(in the rows, 128 means zero)
Each named move below is a turn or a mirror, shown by a few rows before and after it. Which moves, in which order, take the first row of each later pair to the second? The first pair is answered.
Z_353 (before |-> after):
[132 120 142 112 129 129 136 133 140 110 109 155 128 134 126 132 128  96
 114  96 133 145 132 153 110 138 145 157] |-> [148 137 113 145 112 116 131 159 130  97 121 105 128 128 152 144 113 109
 149 122 133 120 120 139 103 135 130 109]
[131 126 129 126 103 145 146 140 116 122 119 137 108 117 143 110 142  99
 116 119 135 121 144 124 119 119 145 132] |-> [133 130 124 132 101 144 144 145 116 122 121 125 106 117 147 114 139 101
 124 124 135 116 143 121 116 119 143 125]
[109 129 130 116 128 130 125 113 131 132 127 138 129 116 111 138 147 151
 117 123 125 139 130 125 152 127 117 145] |-> [119 139 116 134 119 122 121 127 126 126 134 111 127 114 126 145 139 157
 138 137 125 127 123 117 149 126 110 119]
[140 118 127 168 152 129 143 146 119 139 134 129 149 134 170 137 107 117
 138 130 117 136 104 137 111 152 139  92] |-> [130 108 145 146 166 138 146 128 126 150 126 163 150 136 150 127 120 105
 113 111 116 155 112 148 116 153 148 124]
Z_216 (before |-> after):
[142 134 108 143 136 124 137 148 125 124 126 128 143 127 138 142 133 124
 132 131 133 121 103 146 140 124 127 101] |-> [142 141 107 138 119 124 134 147 125 114 124 120 135 122 138 143 132 118
 133 130 137 110 110 146 129 121 129 104]
[124 108 135 121 166 129 145 123 126 146 137 154 143 145 130 127 124 130
 111 133 122 159 120 133 145 134 130 139] |-> [125 130 140 101 103 126 131 119 126  99 120 131 110 126 132 126 120 106
 116 132 145 115 144 134 105 115 139 152]
[127 121 130 102  99 130 139 119 121 102 130 149 120 151 126 109 108 122
 104 113 152 121 145 127 116 136 143 143] |-> [125 107 128 113 140 133 149 121 121 130 140 163 138 159 125 109 112 136
 100 116 140 147 131 127 141 146 139 137]
Z_97 (before |-> after):
[153 144 101 156 115 102 137 165 140 126 148 120 130 143 147 143  87 118
 133 125 137 143 116 139 102 140 135  93] |-> [153 143 100 160 114 102 136 166 140 128 148 117 132 143 148 144  86 122
 135 127 135 141 114 136 107 138 131  92]
[139 123 117 128 137 124 144 131 124 136 117 138 129 135 135 133 123 128
 129 104 121 139 115 131 110 136 146 129] |-> [136 125 110 137 142 124 142 131 125 145 124 129 134 134 134 133 127 142
 134 115 115 141 108 128 126 133 133 120]
[101 115 127 145 159 127 121 136 138 127 140 147  97 144 122 152 102 117
 135 117 121 159 106 105 112 127 105 137] |-> [103 114 129 142 157 126 121 135 138 123 136 151  95 144 124 151 102 111
 133 113 123 158 111 109 106 129 110 139]
[129 139  82 118 148  98 115 177 129 135 161 104 149 151 162 139 126 150
 141 148 122 108 105 132  88 155 156  77] |-> [134 139  87 105 140  99 117 175 131 119 150 116 141 151 163 139 122 131
 132 134 129 105 114 138  66 158 175  89]
Z_485 (before |-> after):
[104 124 154  94 122 131 120  84 133 135 135 152 130 123  91 115 158 139
 109 122 137 132 139 131 154 100 114 183] |-> [112 113 154  98 148 133 129  91 134 142 133 168 139 133  99 113 153 131
 101 112 135 151 135 137 153 113 128 181]
[128 126 124 114 120 146 114 135 133 114 116 147 124 137 121 122 120 118
 112 116 116 142 139 138 124 130 140 151] |-> [127 133 125 113 109 144 112 132 132 109 115 141 120 133 120 125 123 120
 113 120 115 133 143 137 123 125 137 152]
[114 114 137 107 145 136 129 112 136 131 110 165 126 138 113 107 129 116
  92 105 131 141 149 137 131 130 141 160] |-> [119 119 134 104 130 133 127 117 134 117 106 159 118 135 118 108 125 107
  95 103 138 132 152 135 114 130 147 159]

Between the rows of a pair lie two moves.
[126 133 145 103 122 140 128 116 115 120 118 161 125 123 116 118 150 118
 105 117 122 149 132 121 126 119 148 153] |-> [144 152 117 134  99 129 121 140 105 102 129 109 118 116 142 130 133 130
 139 144 124 122 124 107 113 116 136 107] -> Z_485 Z_353
[118 125 117 153 157 128 137 136 127 159 123 108 164 141 145 119 116 130
 137 136 135 148 110 111 152 121 130 101] |-> [117 147 118 142 101 121 122 134 125 123 117  80 139 123 142 120 115 120
 150 145 149 106 126 110 125 104 126 105] -> Z_216 Z_97
[114 126 128 104 111 134 134 116 130 145 130 134 143 112 118 134 124 130
 123 143 129 120 114 105 130 129  97 129] |-> [125 132 122 107  98 131 133 123 126 130 127 123 135 112 129 137 118 120
 128 141 135 111 117 105 111 130 106 121] -> Z_97 Z_353
[127 126 141 111 116 117 132 128 135 130 142 114 126 127 146 139 121 108
 132 141 135 132 158 137 116 128 130 139] |-> [120 119 140 118 137 118 133 124 138 150 147 117 137 131 142 139 128 125
 131 146 125 146 148 135 141 130 118 137] -> Z_485 Z_216
[134 142 138 114 107 112 123 132 129 116 121 120 115 124 125 122 133 111
 121 111 141 140 132 135 103 110 121 115] |-> [124 145 139 119 107 110 117 126 129 128 128 110 118 119 117 124 142 129
 127 124 136 136 128 133 123 104 104 114] -> Z_485 Z_97
[126 112 152 129 114 138 124 118 143 125 118 128 120 123 116 133 128 111
 118 108 129 147 142 144 114 123 150 150] |-> [117 118 154 128 104 139 118 109 144 127 122 116 119 115 109 133 135 122
 122 119 126 138 142 140 125 115 135 152] -> Z_485 Z_485
[119 117 136 135 130 123 129 118 130 132 127 129 131 131 126 123 131 140
 133 136 123 123 123 121 133 142 113 112] |-> [122 111 139 131 139 126 135 119 132 130 123 143 133 135 128 124 127 132
 126 125 123 130 124 124 128 147 123 120] -> Z_353 Z_485
